How far apart are the two rows of each pair, measured in a hidden way? 0 means very close, and 40 very far. Two or three weighted sums of its numbers give each row a place; it is the straight-line distance between the places.
[ 1.17  0.23  1.23 -0.63 -0.7  -0.08  0.28  0.21 -0.05  0.36]
[ 1.05 -1.41  0.22 -0.11  0.45 -0.05  0.63  0.13  0.13 -0.53] -> 7
[-0.11 -0.59  1.16 -0.04  0.98  1.2   1.09  0.34 -0.06  0.91]
[ 0.77 -1.62 -0.3  -0.82  0.55 -1.   -0.86 -0.27 -0.65 -1.66] -> 16
[-0.77 -1.84 -0.64 -0.61 -1.93  1.94  0.65  2.57  1.68  2.2 ]
[-0.17 -0.2   0.71  0.5  -1.15 -0.35  0.22  0.71 -1.53 -0.38] -> 34
[ 0.43 -0.98  1.71  1.1   1.58 -2.84  0.22 -0.51 -1.07 -2.35]
[ 0.34 -0.52 -0.43 -1.63 -0.01 -0.88  0.27  0.13  0.01 -0.27] -> 32
[ 0.28 -0.94 -1.28  0.35 -0.55 -0.21 -1.48 -0.46 -0.61 -0.54]
[-0.11  3.45  0.29 -0.29  0.65 -0.4   0.21  0.   -0.22  0.32] -> 21
[-0.99  0.73 -0.77 -0.3  -1.33  1.68 -0.24  1.12  0.39  0.83]
[-0.41 -0.4   0.93  0.07 -0.83  1.73  0.2  -1.03  0.74  0.61] -> 18
[-1.25 -0.03  0.96  0.82 -0.09  0.16 -1.4  -0.57  0.79 -1.22]
[-1.08 -4.67  0.18 -0.68 -0.1   0.21 -0.1   0.33  0.02  0.25] -> 16
[ 2.35  0.54  0.03  0.7   0.27 -0.71  0.51 -0.75 -0.95  0.  ]
[ 0.12  0.04  0.32 -0.48 -0.22 -1.76  0.03  1.87 -2.21 -0.27] -> 10
[ 0.45  0.36  0.04  0.03  1.29 -1.29 -0.35 -2.19 -0.57 -0.21]
[ 0.51 -0.62  0.75 -0.51  0.46 -0.56  0.31  0.08 -0.72  0.32] -> 11
[-0.29 -0.01  0.59 -0.23 -0.51  0.41  0.01 -0.66  0.22 -0.67]
[ 0.89  0.71 -0.77 -0.1  -2.21 -0.1  -0.06 -0.36 -0.28 -0.07] -> 9
[ 0.81  0.09  0.79 -0.16  0.88 -1.83 -0.65 -0.46 -0.24 -1.84]
[-0.57  1.62  0.28  0.3  -1.04  1.94 -0.58 -0.26  1.33  1.87] -> 26
[ 1.59 -0.04  0.85  1.16  3.6  -2.02  0.17 -1.13 -0.91 -1.12]
[-0.84 -0.67 -0.89 -0.1   1.24 -0.44  0.26 -0.1   0.5  -0.14] -> 8
[ 1.2  -0.92  1.66 -0.28  0.85 -0.73  0.33  0.36 -0.44  0.33]
[-0.31  0.61  1.26  0.19  1.08  0.52  0.82 -0.68 -1.06  0.35] -> 6
[-0.39  1.26  0.09 -0.82  0.13  0.35  0.7  -0.23  2.36  0.54]
[-1.49  0.84  0.37 -0.65 -1.15  0.55  1.67  0.67  0.76 -0.02] -> 21
[-0.3   0.5  -0.09 -0.16  0.48 -1.01  0.12 -0.21 -2.05  0.04]
[ 0.03  0.21  1.51 -0.85 -0.7  -0.78 -1.2  -0.3   0.15 -1.33] -> 3
[ 0.87  0.42 -0.61 -0.82  1.51  0.65 -0.09  0.21 -0.1  -1.55]
[ 0.63 -1.88 -0.95 -0.44 -0.54 -0.65 -0.1   0.96 -0.22  0.31] -> 9
[ 0.22  0.01 -0.17  0.25 -0.11  0.49  0.47  0.62  0.47  0.2 ]
[-0.33 -0.11 -0.32  0.41 -1.57  2.09 -1.24  1.39  1.05  0.55] -> 10
[ 0.02  0.76  0.47 -1.08  0.51  0.75 -0.94  0.17  0.87 -0.6 ]
[-0.61  1.12 -1.44  1.66  1.92  0.4  -0.48  0.35  1.05 -1.74] -> 21
[-0.79  0.02  0.1   1.56  1.03  0.35 -0.33 -0.51  0.48  0.52]
[ 0.25  0.98  0.27  1.96  1.2  -0.38  0.32  1.5   0.56 -1.19] -> 14
[ 0.8  -1.08 -2.01 -1.91 -2.78 -1.33 -2.34  1.73 -1.67  1.33]
[ 0.13  0.45 -0.54  1.33 -0.46  1.46 -0.63 -0.72  2.05 -0.15] -> 20
[ 1.42 -0.15  0.66 -0.51 -0.16 -0.39 -0.88  0.02 -2.05 -0.43]
[-0.33  0.02 -1.17  0.45 -1.08 -1.08 -3.19  0.65 -0.44 -0.78] -> 15
[-0.65 -1.54 -0.03  0.07  0.43  0.62 -0.53 -0.44  2.44  1.44]
[-1.22  0.47 -1.02 -1.34 -1.17  0.08 -0.12 -0.29 -0.69 -1.21] -> 22
[ 0.57  1.35 -0.18 -1.38  2.17  0.1  -1.82 -1.33 -1.29  0.03]
[ 0.1  -0.25 -0.59 -0.44  0.48  0.96  0.52  0.8  -0.64  0.36] -> 10
[-0.08 -1.   -0.39 -0.92 -0.48 -0.58  0.62  1.66 -1.41 -0.95]
[-0.21  0.73  1.7   0.24  0.68 -0.66 -0.25 -1.41  1.22 -0.91] -> 7
[-1.74  0.59  0.29  1.53 -0.51  1.63  0.95  1.14  1.26  0.7 ]
[ 0.89  0.66 -0.28  0.42  0.55  0.37 -0.88 -0.74  1.22  0.28] -> 12
[ 1.8   0.58  0.83  0.8  -0.46  0.17  0.16  0.54 -0.38  0.54]
[-0.14  1.54 -0.26 -0.6   0.4   1.65 -0.14  0.75 -1.22  1.17] -> 18
[-0.7  -0.17  0.88  2.42  1.67 -2.    0.18 -1.57 -0.58  0.28]
[-1.04  0.27 -2.09  0.13 -0.17  1.26 -1.55 -0.08  0.32  0.92] -> 33
[-0.68  0.08  0.08  0.95 -0.61  0.56 -0.16 -0.16  0.17 -0.83]
[ 0.51  0.11  1.28 -1.5  -0.29  0.08  1.49  0.29  0.83  1.05] -> 21
[ 0.15  0.5   0.13  0.37 -0.08 -0.41 -0.91  0.45 -0.11 -0.67]
[ 0.38 -0.02  0.04  0.   -0.35 -0.38  0.07 -0.5   0.69  0.62] -> 2
[-0.05  0.54 -1.08  0.05 -1.24 -0.58 -0.7   1.57 -0.33  0.41]
[-0.2  -0.52  0.04  0.65 -0.97 -0.78  0.28  1.54 -0.64 -0.28] -> 17
[-0.72 -1.02  0.14 -0.36 -0.95 -0.25  0.78  1.1   0.68  0.03]
[ 0.61 -0.75  0.74 -1.25 -0.13 -0.93 -0.07 -0.52 -0.21 -1.22] -> 6
[-0.74  2.39  0.23 -0.85 -0.01  0.11  0.6   0.7  -1.08 -0.45]
[ 0.03 -1.39  0.62  0.89  0.24 -0.07  0.    0.04  0.36  0.69] -> 9
[-1.27  0.92  0.71  0.11 -0.22 -0.09  1.26 -0.08  0.08 -1.07]
[ 0.07 -0.58  0.57 -0.58  0.7  -0.19  0.57 -0.06  0.12  1.12] -> 23
[ 0.98  0.54  1.71  0.9   0.93 -0.39  1.08 -0.42 -0.1   0.32]
[ 0.7  -0.39 -0.99 -1.01 -0.43  0.23  0.46 -0.57  0.48  0.27] -> 11
[ 0.2   0.25 -0.24  0.18 -0.01  1.4   1.16 -0.08  0.07  1.33]
[-0.08  0.04  0.69  0.51  0.03 -1.34 -0.55 -0.88 -1.06  0.  ] -> 19
[-0.4  -0.24  0.92  0.04 -0.08  0.43  0.34  0.13  1.3   0.16]
[ 0.67 -1.14 -2.31  1.   -2.61  0.03 -0.63  1.08 -1.19  0.05] -> 10
[ 0.31 -0.17 -1.34  0.95  1.34 -0.04 -0.56 -1.13  0.28  0.95]
[-1.01 -0.35 -0.02  1.92 -0.33 -0.66 -0.48  0.94  0.81  0.02] -> 14
[-0.88  0.19 -1.62 -0.14  0.03  1.29 -1.05 -1.08  0.05  0.43]
[ 1.06 -0.07 -0.22  0.53  0.86 -0.44  1.35  0.66 -0.12  0.24] -> 10
[-0.3  -0.66 -1.61 -1.05 -0.38  1.24  0.27 -0.6  -0.29  0.53]
[ 2.02 -0.15 -0.6  -0.32 -0.24 -1.14 -1.2   0.67 -1.34 -1.02] -> 7
[-0.52 -0.43 -1.06 -0.2   0.11  0.14 -0.7  -0.08  0.16 -0.13]
[-0.76 -0.49 -0.14 -0.16 -0.02  0.72  3.72  0.92  2.69 -0.03] -> 17
[ 0.09  0.04  0.87  0.21  0.58 -0.13 -0.06 -0.37 -0.21 -1.33]
[-1.58 -2.06 -0.42  0.06 -1.3  -0.1   0.84  0.61  0.01 -1.  ] -> 11
[-1.41 -0.29 -0.18 -1.06 -0.32  0.23 -0.65 -1.06  0.44 -0.15]
[-0.2  -0.65 -0.12 -0.42  0.25  0.81  0.03 -0.12 -0.71 -0.25] -> 4
[ 1.09  0.36  1.49  0.4   1.25  0.27  0.2  -0.5  -0.08 -0.53]
[-0.53 -0.56  0.05 -0.38 -1.05 -1.06  0.75  0.99 -0.14  0.14] -> 6
[ 0.72  1.73 -0.31 -0.53  0.19  0.84  0.28  1.63 -0.12  0.29]
[-0.06  0.02 -0.61  0.21  0.11  0.31 -1.94 -0.53  0.06 -1.05] -> 21
[ 0.25  1.57 -1.76 -0.55  0.33 -1.78 -1.66  0.36 -1.   -0.55]
[ 1.66 -1.51  0.15  0.33  0.93  0.72  0.9   0.15  0.74  1.01] -> 13
[ 0.29  1.8   0.1   0.45  0.88  0.39 -0.12 -0.28 -0.59  0.63]
[-0.76 -0.63 -0.71  2.03  0.1  -0.34 -1.32 -0.84 -0.13 -1.77] -> 30
[-0.62 -0.34 -0.21 -0.09  0.06  0.16 -0.1  -0.9   0.01  0.35]
[-0.26 -0.55 -1.17  1.73 -0.78  1.   -0.73  1.12 -1.59 -0.35] -> 6
[ 0.29  0.37  0.08 -0.55 -0.33  0.85  0.33  0.53  1.35  1.21]
[-0.74 -0.68 -0.5  -1.65 -0.61  5.3   1.58  5.59 -0.21  2.67] -> 38
[ 0.34  0.86  1.87  0.5   2.24 -1.44  0.16 -2.61 -1.02 -0.27]
[-0.29  1.42  0.54 -0.56 -0.08 -0.51  0.14  1.61 -0.3  -0.34] -> 21
[ 2.6   0.71 -0.07 -1.78 -0.88  0.53  0.25 -0.08 -0.47  1.48]
[-1.66  1.05  0.77  1.34  0.67 -2.63 -3.24 -0.53  0.67 -1.64] -> 29
[-1.31  1.69 -0.72 -0.61 -0.03  0.94 -0.35  0.18 -1.08 -0.66]
[ 1.1   0.95  0.79 -1.32  0.72 -1.17  0.44 -0.38 -1.7  -0.21] -> 2
[ 2.67 -3.76  0.49 -0.83  0.2   0.84  0.    0.18 -1.82 -0.38]
[-0.47 -1.   -1.28  0.55  0.23  0.85  1.13 -0.3   1.63 -0.93] -> 35
[-0.19 -1.33 -0.44 -0.1  -0.06  0.21 -0.26  0.88  0.09  1.65]
[ 0.87  1.18 -0.24 -0.86 -0.64 -0.29  0.71  0.37 -0.88  1.21] -> 8
[-0.5   0.01  0.48  0.93  0.05  0.59 -0.25 -1.97  1.45  0.63]
[-1.35 -0.99 -1.15  0.13 -1.14  2.07 -1.17  1.29  0.17  0.95] -> 18
[ 0.8  -1.12 -0.1   0.09 -0.02  0.17 -1.89  0.33 -0.6   1.47]
[ 0.09  0.89 -0.05  1.84  1.61  1.29 -0.92 -2.57 -0.44  0.41] -> 17
[ 0.02  0.47 -0.13 -0.07 -0.53  0.2   0.28  1.14  0.51  1.17]
[-0.51  0.67 -1.13 -0.94 -1.02  0.44 -0.86  1.31 -0.77 -0.62] -> 7
